Here are some rows, each followed by its group. Rows of different groups can look alike.
np.array([1.12, -0.53, -1.15, -1.59, -3.19, 0.20, 2.07, 0.63, 0.49, -1.32, 0.13, 0.33, -0.32, 0.04, 1.71, 2.35, 1.54, -0.56, 0.64, 3.10, 0.32, 0.17, -0.48, 1.42]) wax
np.array([-1.69, 0.87, -2.08, -0.31, -0.26, -0.60, 0.51, -0.32, 1.21, -0.94, -2.01, -0.85, 1.85, 1.87, -2.34, 2.16, -0.24, 1.91, -1.08, -0.13, -1.54, 0.69, 1.76, 1.10]) vine
np.array([-0.69, 1.30, -0.38, 0.70, -0.75, 1.39, 1.45, -1.58, 0.21, 0.60, 0.21, -0.93, -0.37, 0.34, -0.30, -0.35, 1.09, -0.20, -0.37, -0.35, -1.75, 0.86, 1.20, 1.36]) reed
np.array([-0.72, 0.88, 0.28, -1.43, 0.57, -0.51, -0.78, 0.97, 0.44, 0.09, 1.56, 0.27, -1.33, 0.36, -0.81, -0.91, -0.50, -0.77, 1.39, -0.98, -0.08, 0.14, -0.94, 0.15]) moss
np.array([2.51, -1.07, -0.13, -1.95, -1.40, -1.37, 0.77, 0.18, -2.10, 0.64, -0.17, -0.39, -0.83, -2.27, 2.05, 1.71, 0.67, -1.29, -1.24, 1.93, 1.39, 1.17, -1.98, -1.12]) wax
np.array([-0.79, -0.65, -0.67, 0.13, 0.55, 0.60, -0.70, 0.31, 1.01, -1.51, -0.91, 0.67, 1.82, 1.06, -0.82, 0.59, -0.26, 0.36, 0.18, 0.11, 0.34, -0.82, 0.20, 0.16]) vine
np.array([-0.67, 1.29, -1.00, 0.67, -0.42, 0.42, -0.62, -1.78, 0.04, 0.30, -1.33, -1.17, 0.80, -0.13, -1.62, -0.42, -0.01, 0.22, -0.74, -0.63, -0.09, 1.13, 0.07, 0.84]) vine
np.array([-0.88, -1.05, -0.75, 0.44, 0.20, 0.37, -0.91, 0.86, 1.48, -1.94, -0.46, 1.05, 1.34, 1.04, -0.84, 0.41, -0.53, 0.74, 0.54, 0.36, 0.49, -1.22, 0.15, 0.42]) vine
np.array([0.54, 0.06, 1.41, -1.72, 0.18, -0.65, -0.09, 0.62, -0.64, 0.55, 1.10, -0.03, -0.71, -0.19, 0.06, -0.53, 0.03, -2.06, 0.93, 0.23, 0.96, 0.49, -1.28, -0.57]) reed
np.array([-0.61, 1.03, 0.12, 0.71, -1.05, 0.57, 0.59, -1.30, -0.38, 0.68, 0.25, -1.95, -0.36, -0.86, -1.54, -0.80, 0.30, -0.53, -0.65, -0.39, -0.75, 1.89, 0.55, 1.57]) hill
np.array([-0.43, -1.56, -0.11, 1.77, 1.79, -1.02, -0.68, 0.51, -1.04, 0.51, -1.58, -0.28, 0.51, -0.60, -0.60, 0.87, -0.97, 1.22, -2.12, -1.16, -0.06, 0.06, 0.83, -1.31]) wax
np.array([-0.95, 0.59, -0.51, 1.33, 0.14, 0.97, -0.03, -0.75, 0.31, 0.16, -1.25, -0.39, 0.95, 0.75, -1.11, -0.06, 0.04, 0.33, -0.45, -0.40, -0.43, 0.20, 0.88, 0.85]) cork
np.array([-0.88, -1.05, -0.99, 0.34, 0.31, 0.34, -0.82, 0.64, 1.46, -1.85, -0.26, 1.09, 1.54, 1.01, -0.64, 0.44, -0.47, 0.61, 0.34, 0.22, 0.76, -1.29, -0.18, 0.16]) vine
np.array([2.53, -1.20, -0.31, -1.88, -1.45, -1.41, 0.87, -0.34, -1.87, 0.84, -0.16, 0.07, -0.93, -2.13, 2.41, 1.53, 0.78, -0.96, -1.12, 1.94, 1.00, 0.76, -1.71, -1.46]) wax
np.array([-0.23, -0.17, -0.73, 0.16, 0.58, 0.22, 0.72, 0.73, 0.34, 0.06, 1.06, 0.19, 0.81, 0.01, 1.34, 0.25, -0.28, 1.29, -0.31, -0.55, 0.10, -0.99, -0.70, -0.26]) wax
np.array([-0.62, 0.07, -0.43, 1.47, 0.40, 0.47, 0.13, -0.27, 0.68, -0.51, -0.63, -0.05, 0.71, 0.65, -0.29, 0.00, -0.22, 1.37, -0.69, -0.46, -0.64, -0.57, 1.20, 0.20]) cork
np.array([0.87, -1.23, 0.23, 0.48, 1.59, -2.57, -1.82, 0.43, -1.71, 1.35, -1.16, -0.30, 0.75, -1.69, 0.12, 0.15, -1.85, 1.70, -1.56, -1.05, 1.41, -0.03, -0.89, -2.66]) cork
np.array([-0.19, -0.08, -0.30, 0.18, -0.69, -0.95, -0.05, -1.89, -0.10, 1.04, 0.55, -0.52, 0.11, -0.86, -0.61, -0.82, -0.13, 0.57, -0.41, -0.42, -0.53, 0.53, 0.19, -0.37]) hill
np.array([2.55, -1.22, -0.24, -1.80, -1.39, -1.44, 0.77, -0.30, -1.94, 0.80, -0.26, -0.02, -0.99, -2.20, 2.32, 1.51, 0.80, -1.00, -1.13, 1.88, 1.05, 0.88, -1.62, -1.43]) wax
np.array([0.02, 0.96, 0.27, 0.69, -1.36, 1.59, 2.18, -1.85, -0.19, 0.78, 0.05, -0.98, -0.46, 0.27, 0.36, -0.03, 1.72, -0.87, -0.24, 0.67, -1.70, 1.03, 1.63, 1.45]) reed
np.array([-0.66, -0.01, 1.93, -0.01, 2.03, -1.67, -1.62, 1.46, -0.15, 1.03, 1.48, 0.18, 0.00, 0.35, -1.06, -1.77, -1.82, 0.63, 1.48, -1.71, 0.46, -0.65, -0.09, -1.16]) salt
np.array([-0.70, 0.84, 0.23, -1.49, 0.63, -0.54, -0.77, 0.98, 0.43, 0.02, 1.52, 0.25, -1.25, 0.37, -0.80, -0.82, -0.52, -0.73, 1.26, -1.00, -0.09, 0.15, -1.04, 0.07]) moss
np.array([-0.78, -2.08, -0.45, -0.07, -0.18, -0.17, -0.39, 0.32, 1.71, -1.31, 1.67, 1.75, 1.17, 0.86, -0.09, -0.21, -0.17, 0.06, 1.26, 0.61, 0.57, -1.75, -0.34, -0.14]) hill
np.array([-0.71, 1.40, -0.84, 1.01, -0.33, 1.00, 0.04, -1.55, 0.17, 0.04, -1.36, -1.09, 0.35, 0.12, -1.28, -0.24, 0.25, 0.38, -0.98, -0.66, -0.90, 0.94, 0.89, 1.07]) hill
np.array([-0.71, 0.55, -1.27, 0.12, 0.38, 0.08, 0.38, -0.60, 0.70, -0.88, -0.89, -0.66, 1.27, 0.48, -0.75, 0.82, -0.25, 1.30, -1.63, -0.67, -0.71, 0.17, 0.51, 0.04]) cork
np.array([1.02, -0.48, 0.35, 0.19, 1.10, -1.75, -1.44, 0.06, -0.94, 0.73, -0.87, -0.12, 1.33, -0.93, 0.50, -0.14, -1.39, 1.83, -0.64, -0.53, 1.15, -0.47, -0.50, -2.03]) wax
np.array([-0.49, 0.17, -0.03, 1.05, -0.75, 0.00, 0.78, -1.15, -0.22, 0.74, 0.44, -1.24, -0.96, -1.16, -1.00, -0.67, 0.13, 0.37, -1.24, -0.48, -1.31, 1.04, 1.05, 0.81]) vine
np.array([-0.82, 0.07, -0.18, 1.00, 0.48, 0.82, -0.17, -0.27, 0.70, -0.46, -0.99, 0.18, 1.33, 1.06, -0.73, 0.07, -0.10, 0.62, 0.02, -0.23, -0.35, -0.48, 1.01, 0.41]) cork
np.array([2.40, -1.30, -0.22, -1.88, -1.41, -1.73, 0.53, -0.22, -1.93, 0.71, -0.34, -0.23, -0.72, -2.12, 1.97, 1.66, 0.63, -0.94, -1.04, 1.84, 1.18, 1.05, -1.59, -1.44]) wax
np.array([1.18, -0.02, 1.94, -1.08, 0.21, -0.06, 0.20, 0.00, -0.48, 0.34, 1.47, 0.47, -0.93, -0.16, 0.91, -1.09, 0.35, -1.54, 0.88, 0.55, 0.16, -0.22, -0.16, -0.73]) reed
np.array([0.83, -1.11, 0.24, 0.39, 1.64, -2.46, -2.03, 0.59, -1.76, 1.16, -1.26, -0.49, 1.19, -1.49, 0.04, 0.31, -1.83, 1.37, -1.25, -1.08, 1.87, 0.26, -1.27, -2.45]) cork
np.array([0.78, -0.02, 1.22, -0.65, -0.12, 0.42, 0.90, 0.12, -0.15, 0.25, 1.03, 0.59, -0.76, 0.33, 1.34, -0.27, 0.81, -1.14, 0.91, 0.71, -0.26, -0.41, 0.28, -0.22]) reed
np.array([-0.43, 0.82, -0.82, 0.72, -0.02, 0.17, -0.18, -1.30, 0.31, -0.31, -0.96, -0.83, 0.69, -0.01, -0.87, -0.09, -0.13, 1.07, -1.17, -0.77, -0.68, 0.46, 0.76, 0.22]) vine
np.array([2.55, -1.19, -0.21, -1.85, -1.42, -1.36, 0.90, -0.25, -1.85, 0.74, -0.17, -0.03, -1.00, -2.17, 2.34, 1.52, 0.77, -0.97, -1.17, 1.98, 0.98, 0.78, -1.62, -1.35]) wax
np.array([-0.66, 1.20, -0.27, 0.63, -0.73, 1.19, 1.32, -1.58, 0.25, 0.54, 0.22, -0.90, -0.27, 0.26, -0.43, -0.42, 1.00, -0.13, -0.27, -0.31, -1.71, 0.79, 1.27, 1.31]) hill
np.array([-0.75, -0.91, -0.77, 0.41, 0.29, 0.53, -0.89, 0.29, 1.38, -1.68, -0.46, 1.13, 1.50, 1.03, -0.65, 0.16, -0.35, 0.48, 0.44, 0.26, 0.49, -1.26, 0.06, 0.17]) vine
np.array([0.90, 0.23, 1.85, -0.97, -0.07, -0.08, -0.29, 0.27, -0.67, 0.70, 1.39, 0.32, -1.62, -0.45, 0.56, -1.38, 0.26, -2.13, 1.43, 0.30, 0.77, 0.21, -0.88, -0.34]) reed
np.array([-0.48, 0.24, -1.14, 1.40, -0.15, 0.19, 0.16, -0.40, 0.87, -1.04, -0.25, -0.21, -0.03, 0.09, -0.01, 0.08, -0.24, 1.77, -1.29, -0.57, -0.79, -0.40, 0.91, 0.27]) cork
np.array([-0.68, -0.11, 1.96, 0.08, 2.06, -1.56, -1.56, 1.35, -0.13, 1.06, 1.48, 0.23, -0.11, 0.29, -1.14, -1.81, -1.75, 0.54, 1.40, -1.75, 0.35, -0.63, 0.04, -1.16]) salt
np.array([-0.78, -2.04, -0.40, -0.02, -0.20, -0.17, -0.43, 0.27, 1.72, -1.30, 1.69, 1.79, 1.05, 0.82, -0.17, -0.31, -0.20, 0.07, 1.26, 0.59, 0.53, -1.77, -0.29, -0.11]) hill
np.array([1.08, -0.04, 1.95, -0.99, 0.13, -0.16, 0.10, 0.05, -0.44, 0.32, 1.39, 0.45, -1.04, -0.13, 0.76, -1.09, 0.32, -1.48, 1.01, 0.55, 0.10, -0.15, -0.06, -0.68]) reed
np.array([1.10, -0.73, 0.50, 0.32, 1.61, -1.81, -1.25, 0.93, -1.83, 1.26, -0.90, -0.46, 0.29, -1.99, 0.46, -0.09, -1.74, 1.26, -1.84, -0.84, 1.50, -0.12, -1.31, -2.22]) wax
np.array([-1.72, 0.61, -1.95, 0.70, -0.31, -0.60, 0.58, -0.27, 1.11, -0.82, -2.03, -0.84, 0.97, 1.68, -2.23, 2.05, -0.14, 2.23, -1.31, -0.31, -2.12, 0.74, 2.55, 1.25]) vine
np.array([-0.88, -1.05, -0.99, 0.66, -0.02, 0.45, -0.76, 0.90, 1.55, -1.84, -0.24, 1.17, 1.04, 0.94, -0.50, 0.32, -0.46, 0.82, 0.45, 0.28, 0.63, -1.42, -0.05, 0.44]) vine
np.array([-0.81, -0.95, -0.84, 0.81, -0.09, 0.57, -0.75, 0.69, 1.53, -1.69, -0.25, 1.22, 0.78, 0.83, -0.48, 0.07, -0.42, 0.81, 0.57, 0.29, 0.43, -1.45, 0.14, 0.49]) vine
np.array([2.52, -1.09, -0.54, -2.28, -1.50, -1.53, 0.62, -0.60, -1.80, 0.93, -0.18, 0.14, -0.36, -1.97, 2.42, 1.55, 0.78, -1.10, -0.81, 1.97, 1.46, 0.71, -2.21, -1.61]) wax
np.array([-0.85, -1.16, -1.00, 0.51, 0.21, 0.27, -1.01, 0.43, 1.57, -1.78, -0.07, 1.29, 1.28, 0.90, -0.60, 0.12, -0.52, 0.65, 0.44, 0.20, 0.71, -1.45, -0.22, 0.10]) hill
np.array([-0.85, -1.92, -0.15, 0.20, -0.71, -0.06, -0.15, 1.36, 1.78, -1.54, 1.32, 1.56, 0.45, 0.82, -0.34, 0.08, -0.22, 0.44, 1.65, 1.01, 0.20, -1.62, 0.34, 0.75]) hill
np.array([-0.88, -0.72, -1.22, 0.80, 0.00, 0.50, -0.37, 0.70, 1.46, -1.66, -0.23, 0.90, 0.79, 0.88, -0.33, 0.47, -0.36, 0.94, -0.01, 0.15, 0.33, -1.21, 0.11, 0.49]) vine
np.array([1.02, -0.81, 0.77, 0.20, 1.68, -1.77, -1.58, 1.61, -1.99, 0.88, -1.06, -0.90, 0.70, -1.92, 0.00, 0.24, -1.91, 0.85, -1.59, -0.82, 2.10, 0.39, -1.67, -1.81]) vine
np.array([0.80, -1.31, 0.35, 0.49, 1.56, -2.89, -2.15, 0.38, -1.63, 1.19, -1.29, -0.42, 1.04, -1.62, -0.23, 0.19, -2.00, 1.84, -1.33, -1.00, 1.51, 0.17, -0.71, -2.59]) cork
np.array([-0.69, 1.96, -1.49, 0.16, -0.24, 1.84, 0.25, -0.75, 0.22, 0.36, -1.19, -0.43, 0.34, 0.68, -0.64, 0.01, 0.53, -0.72, -0.47, -0.18, 0.02, 0.48, -0.83, 1.47]) cork
np.array([-0.81, -0.02, -0.43, 1.38, 0.48, 0.05, -0.02, -0.24, 0.63, -0.51, -1.13, -0.19, 1.14, 1.17, -0.90, 0.62, -0.24, 1.59, -0.54, -0.37, -0.93, -0.25, 1.84, 0.26]) cork
np.array([-0.71, 0.26, -0.30, 1.05, 0.68, 0.60, 0.12, -0.37, 0.51, -0.30, -0.98, -0.13, 1.02, 0.89, -0.58, 0.24, -0.08, 0.95, -0.59, -0.54, -0.67, -0.30, 1.21, 0.14]) cork
np.array([-0.68, -0.06, -0.66, 1.33, 0.27, 0.45, 0.13, 0.23, 0.89, -0.66, -0.54, 0.22, 0.78, 0.88, -0.09, 0.29, -0.28, 1.38, -0.37, -0.24, -0.28, -0.87, 0.88, 0.34]) cork
np.array([-0.83, -1.05, -0.92, 0.69, -0.04, 0.46, -0.76, 0.86, 1.54, -1.80, -0.27, 1.16, 0.97, 0.84, -0.48, 0.25, -0.46, 0.83, 0.52, 0.37, 0.51, -1.42, 0.02, 0.50]) vine
np.array([-0.84, -0.63, -1.11, 0.87, 0.03, 0.61, -0.38, 0.56, 1.43, -1.61, -0.23, 0.87, 0.81, 0.88, -0.28, 0.37, -0.26, 0.92, 0.01, 0.14, 0.17, -1.21, 0.23, 0.53]) cork
np.array([-0.74, 0.03, 1.80, -0.15, 1.94, -1.87, -1.70, 1.50, -0.14, 1.19, 1.37, 0.09, -0.08, 0.24, -1.30, -1.73, -1.94, 0.56, 1.49, -1.76, 0.62, -0.48, -0.34, -1.09]) salt
np.array([0.08, 0.95, 0.44, 0.54, -1.31, 1.51, 2.16, -1.88, -0.22, 0.73, 0.06, -0.96, -0.41, 0.27, 0.33, -0.07, 1.69, -0.80, -0.13, 0.65, -1.73, 0.96, 1.78, 1.32]) hill
np.array([2.54, -1.07, -0.04, -2.03, -1.35, -1.38, 0.69, 0.25, -2.12, 0.61, -0.20, -0.46, -0.87, -2.35, 1.98, 1.64, 0.62, -1.32, -1.23, 1.93, 1.43, 1.24, -1.98, -1.12]) wax
np.array([-0.78, 1.44, -0.79, 1.09, -0.52, 0.81, -0.25, -1.42, -0.08, 0.16, -1.38, -1.59, 0.32, -0.25, -1.77, -0.35, 0.06, 0.07, -1.07, -0.70, -0.42, 1.49, 0.47, 1.33]) hill
np.array([-0.04, 0.73, 0.16, 0.69, -1.33, 1.29, 2.18, -1.69, -0.23, 0.80, 0.14, -0.97, -0.52, 0.06, 0.27, 0.08, 1.62, -0.82, -0.53, 0.62, -1.66, 1.04, 1.54, 1.29]) reed
np.array([-0.03, -0.61, -0.12, 0.50, -0.10, -0.97, 0.15, -1.34, -0.18, 0.50, 0.65, -0.52, 0.31, -0.77, -0.10, -0.32, -0.13, 0.88, -0.92, -0.50, -0.73, 0.32, 0.64, -0.72]) vine
np.array([-0.57, -0.09, 2.04, 0.10, 1.94, -1.62, -1.64, 1.24, -0.08, 1.11, 1.48, 0.26, -0.19, 0.21, -1.04, -1.92, -1.79, 0.69, 1.49, -1.68, 0.27, -0.67, 0.18, -1.17]) salt
np.array([-0.82, -1.08, -0.87, 0.80, -0.05, 0.45, -0.82, 0.87, 1.55, -1.87, -0.24, 1.22, 0.88, 0.85, -0.55, 0.21, -0.49, 0.86, 0.55, 0.38, 0.46, -1.44, 0.16, 0.52]) vine
np.array([-0.79, -0.18, -0.18, 0.72, 0.79, 0.55, -0.18, -0.05, 0.65, -0.62, -1.02, 0.19, 1.71, 1.12, -0.76, 0.37, -0.25, 0.68, -0.22, -0.29, -0.21, -0.60, 0.89, 0.03]) cork
np.array([0.01, 1.09, 0.27, 0.61, -1.36, 1.74, 2.32, -1.86, -0.17, 0.78, 0.05, -0.99, -0.47, 0.31, 0.42, 0.01, 1.84, -0.92, -0.19, 0.65, -1.74, 1.03, 1.67, 1.49]) reed
np.array([0.76, 0.10, 1.73, -0.98, -0.06, -0.28, -0.27, 0.02, -0.60, 0.73, 1.31, 0.31, -1.44, -0.39, 0.44, -1.28, 0.23, -1.99, 1.28, 0.21, 0.71, 0.23, -0.79, -0.55]) moss
np.array([-0.52, 1.58, -1.50, -0.14, 0.26, 1.39, 0.49, -0.50, 0.35, -0.08, -0.87, -0.33, 0.69, 0.80, -0.19, 0.47, 0.32, -0.07, -0.99, -0.25, -0.17, 0.08, -0.63, 0.79]) cork
np.array([-0.75, -0.56, -0.37, 1.25, 0.44, 0.51, -0.21, 0.30, 0.97, -0.91, -0.46, 0.54, 1.12, 0.92, -0.34, 0.17, -0.29, 1.12, -0.08, -0.12, -0.05, -1.08, 0.90, 0.23]) vine
np.array([-0.63, 1.44, -0.18, 0.71, -0.77, 1.48, 1.42, -1.69, 0.27, 0.58, 0.18, -0.92, -0.36, 0.43, -0.26, -0.43, 1.14, -0.15, -0.17, -0.33, -1.93, 0.78, 1.46, 1.36]) hill
np.array([-0.67, 0.85, 0.35, -1.38, 0.63, -0.46, -0.76, 0.86, 0.45, 0.07, 1.56, 0.33, -1.39, 0.35, -0.76, -0.96, -0.45, -0.67, 1.39, -0.96, -0.24, 0.05, -0.82, 0.11]) moss
np.array([2.43, -1.16, -0.27, -1.96, -1.32, -1.40, 0.74, -0.09, -2.01, 0.75, -0.30, -0.22, -0.72, -2.14, 2.15, 1.71, 0.75, -1.26, -1.10, 1.86, 1.38, 1.11, -1.97, -1.29]) wax
np.array([-0.02, -1.03, -0.26, 1.10, 1.67, -0.72, 0.04, 0.66, -1.17, 1.31, 0.45, -0.15, -0.53, -1.38, 1.12, 0.15, -0.73, 1.06, -1.65, -1.64, -0.02, -0.18, -0.67, -1.52]) wax
np.array([0.77, -1.02, 0.09, 0.21, 1.22, -2.61, -1.71, 0.24, -1.31, 1.03, -1.16, -0.31, 1.24, -1.34, -0.14, 0.17, -1.84, 1.90, -1.24, -0.78, 1.29, -0.10, -0.69, -2.34]) cork
np.array([-0.83, -2.18, -0.54, -0.32, 0.01, -0.27, -0.42, 0.29, 1.66, -1.40, 1.64, 1.63, 1.58, 0.96, -0.20, -0.02, -0.22, -0.08, 1.07, 0.56, 0.71, -1.64, -0.54, -0.31]) hill
Which 5 groups are nearest to each row below, nearest first, going by the distance to the centre of the group?
np.array([-0.39, 0.00, -0.72, 1.19, 0.76, 0.04, -0.07, -0.70, 0.12, -0.51, -1.01, -0.46, 0.35, 0.00, -0.35, 0.41, -0.21, 1.34, -1.80, -0.94, -0.99, 0.10, 1.19, -0.37]) -> cork vine hill reed wax
np.array([-0.52, -0.50, -0.01, 0.50, 0.73, 0.54, -0.95, 0.27, 0.79, -1.22, -1.01, 0.80, 0.97, 0.82, -0.54, 0.10, -0.23, 0.50, 0.57, -0.25, -0.09, -0.84, 0.79, -0.11]) -> vine cork hill moss reed
np.array([-0.80, -0.74, -0.99, 0.90, -0.10, 0.61, -0.58, 0.58, 1.44, -1.58, -0.26, 1.03, 0.66, 0.81, -0.39, 0.16, -0.32, 0.87, 0.35, 0.23, 0.25, -1.30, 0.23, 0.55]) -> vine hill cork moss reed
Which 4 groups are nearest to each row below, nearest first, going by the average distance to the group's rows?
np.array([0.45, 0.15, 1.31, -0.32, -0.34, 0.58, 0.61, 0.58, -0.33, 0.56, 0.72, 0.58, -1.59, 0.24, 1.03, -0.43, 0.73, -1.52, 1.55, 0.54, -0.02, -0.10, 0.05, 0.22]) -> reed moss hill salt
np.array([-0.51, 0.57, -1.21, 0.84, -0.38, 0.97, 0.29, 0.60, 1.00, -1.01, -0.55, 0.19, 0.14, 0.61, 0.23, 0.45, -0.01, 1.18, -0.20, 0.08, -0.21, -0.71, 0.15, 1.05]) -> vine cork hill moss
np.array([-0.57, 1.35, -0.13, 0.65, -0.68, 1.38, 1.33, -1.72, 0.26, 0.54, 0.19, -0.92, -0.31, 0.35, -0.30, -0.49, 1.11, -0.10, -0.15, -0.32, -1.90, 0.79, 1.48, 1.25]) -> reed hill cork vine
np.array([-0.61, 1.56, -0.69, 0.95, -0.27, 1.03, 0.03, -1.65, 0.16, 0.01, -1.41, -1.08, 0.36, 0.21, -1.19, -0.40, 0.33, 0.40, -0.82, -0.66, -0.98, 0.90, 1.03, 1.02]) -> hill cork vine reed
np.array([-0.39, 0.40, 0.07, 1.19, 0.88, 0.66, -0.04, -0.29, 0.24, -0.13, -0.91, 0.03, 0.57, 0.81, -0.10, -0.05, -0.09, 0.93, -0.35, -0.69, -0.71, -0.47, 1.28, -0.11]) -> cork vine hill reed
np.array([-0.88, -1.12, -0.89, 0.58, 0.07, 0.31, -0.83, 0.97, 1.54, -1.89, -0.26, 1.11, 1.19, 0.97, -0.70, 0.40, -0.52, 0.79, 0.50, 0.34, 0.60, -1.34, 0.03, 0.49]) -> vine cork hill moss
np.array([-0.11, 1.84, -0.09, 0.29, 0.58, 0.56, -0.90, 0.29, -0.19, 0.46, -0.71, 0.04, -1.64, 0.06, 0.26, -0.91, -0.23, -0.23, 0.58, -1.26, 0.28, 0.16, -0.67, 0.08]) -> moss reed cork salt
np.array([-0.48, 0.48, -0.03, 0.75, -0.82, 0.36, 0.84, -1.11, 0.09, 0.22, 0.58, -1.29, -0.21, -0.57, -0.77, -0.51, 0.33, 0.20, -0.71, -0.25, -1.06, 1.00, 0.91, 1.04]) -> hill reed cork vine
np.array([0.19, 0.61, 0.62, -0.47, 0.57, 0.44, 0.17, -0.04, 0.12, 0.33, 1.18, 0.53, -0.97, 0.30, 0.78, -0.90, 0.36, -0.56, 0.79, -0.41, -0.46, -0.48, -0.15, -0.29]) -> moss reed hill salt
Which 5 groups are nearest to each row below, nearest first, going by the distance to the group's nearest row?
np.array([1.32, -1.74, -0.55, -0.88, -1.58, -0.62, 1.55, 0.07, -1.05, -0.29, -0.74, -0.14, -0.63, -1.02, 1.27, 2.55, 1.29, -0.81, -1.20, 2.09, -0.22, 1.00, 0.25, -0.11]) -> wax reed vine hill cork
np.array([-0.58, 0.21, -0.46, 0.62, 0.31, 0.41, 0.01, 0.32, 0.64, -0.50, -1.01, 0.02, 1.44, 0.92, -0.25, 0.51, -0.32, 1.24, -0.09, -0.17, -0.06, -0.62, 0.66, 0.28]) -> cork vine hill wax reed
np.array([-1.13, 0.88, -0.49, 1.35, -0.10, 1.12, -0.30, -0.96, 0.04, 0.52, -1.59, -0.90, 1.10, 0.54, -1.76, -0.18, 0.08, -0.25, -0.32, -0.42, -0.01, 0.84, 0.49, 1.32]) -> cork vine hill reed wax
np.array([-0.61, 0.22, 0.52, 1.36, 1.13, -0.08, -0.74, 0.38, -0.08, 0.08, -1.21, 0.00, -0.29, 0.47, -0.37, -0.14, -0.51, 0.85, 0.19, -1.34, -0.41, -0.09, 1.21, -0.42]) -> cork vine wax hill salt
np.array([0.74, -0.90, -0.09, 0.16, 1.33, -2.35, -1.58, 0.35, -1.44, 1.21, -1.17, -0.30, 1.18, -1.39, -0.01, 0.24, -1.75, 1.59, -1.43, -0.86, 1.52, -0.07, -1.16, -2.23]) -> cork wax vine hill salt
np.array([1.76, -1.31, -0.44, -0.75, -1.37, -0.63, 1.49, -0.13, -1.76, 0.51, -0.62, -0.33, -1.54, -1.86, 1.97, 2.10, 1.27, -1.04, -1.70, 1.58, 0.01, 1.21, -0.51, -0.60]) -> wax reed vine hill moss
Which 5 groups are nearest to each row below, nearest first, going by the average distance to the group's rows?
np.array([0.75, 0.17, 1.79, -1.01, -0.12, -0.25, -0.22, 0.36, -0.58, 0.69, 1.27, 0.30, -1.55, -0.31, 0.33, -1.22, 0.22, -2.00, 1.43, 0.37, 0.65, 0.25, -0.69, -0.26]) -> moss reed salt hill wax
np.array([1.22, -0.07, 1.87, -0.88, 0.30, -0.09, 0.19, -0.14, -0.57, 0.38, 1.45, 0.46, -1.07, -0.19, 1.27, -1.04, 0.46, -1.29, 0.89, 0.42, 0.05, -0.22, 0.01, -0.96]) -> reed moss salt hill wax
np.array([-0.69, 0.61, -0.60, 0.73, 0.58, 0.90, 0.29, -0.30, 0.47, -0.10, -0.91, -0.12, 1.18, 0.94, -0.41, 0.23, -0.02, 0.60, -0.62, -0.38, -0.37, -0.32, 0.63, 0.37]) -> cork vine hill reed moss
np.array([-0.90, 0.06, 1.79, 0.13, 2.03, -0.99, -1.34, 1.70, -0.09, 1.02, 1.36, 0.24, -0.16, 0.38, -0.96, -1.64, -1.60, 0.10, 1.55, -1.84, 0.64, -0.62, -0.46, -0.83]) -> salt moss cork vine reed
np.array([2.36, -1.38, -0.23, -1.88, -1.44, -1.92, 0.51, -0.26, -1.95, 0.68, -0.34, -0.19, -0.73, -2.17, 1.82, 1.69, 0.57, -0.80, -1.09, 1.87, 1.12, 1.08, -1.47, -1.46]) -> wax reed moss cork hill
np.array([-0.53, 0.09, -0.04, 1.35, 0.80, 0.59, 0.00, -0.22, 0.45, -0.37, -0.88, 0.10, 0.64, 0.83, -0.18, 0.02, -0.09, 1.13, -0.39, -0.64, -0.81, -0.58, 1.53, -0.07]) -> cork vine hill reed moss
np.array([2.37, -1.34, -0.26, -1.91, -1.42, -1.85, 0.49, -0.22, -1.97, 0.72, -0.36, -0.26, -0.64, -2.10, 1.87, 1.82, 0.60, -0.93, -1.05, 1.87, 1.25, 1.18, -1.62, -1.34]) -> wax reed moss cork hill
np.array([0.57, -0.02, 0.89, -0.64, -0.22, 0.92, 1.26, 0.21, 0.01, 0.10, 0.94, 0.56, -0.46, 0.67, 1.24, 0.11, 1.04, -1.26, 0.78, 1.00, -0.35, -0.43, 0.28, 0.16]) -> reed moss hill vine cork
np.array([-0.75, -0.42, -0.15, 0.95, 0.71, 0.57, -0.28, -0.04, 0.68, -0.66, -0.92, 0.34, 1.50, 0.98, -0.71, 0.20, -0.26, 0.75, -0.12, -0.21, -0.16, -0.71, 0.95, 0.11]) -> cork vine hill moss reed
np.array([-0.01, 0.81, 0.63, -0.66, 0.45, -0.09, -0.31, 0.29, -0.14, 0.71, 1.12, 0.28, -1.30, 0.04, 0.43, -1.06, -0.07, -0.82, 1.12, -0.79, 0.19, -0.02, -0.84, -0.34]) -> moss reed salt hill cork
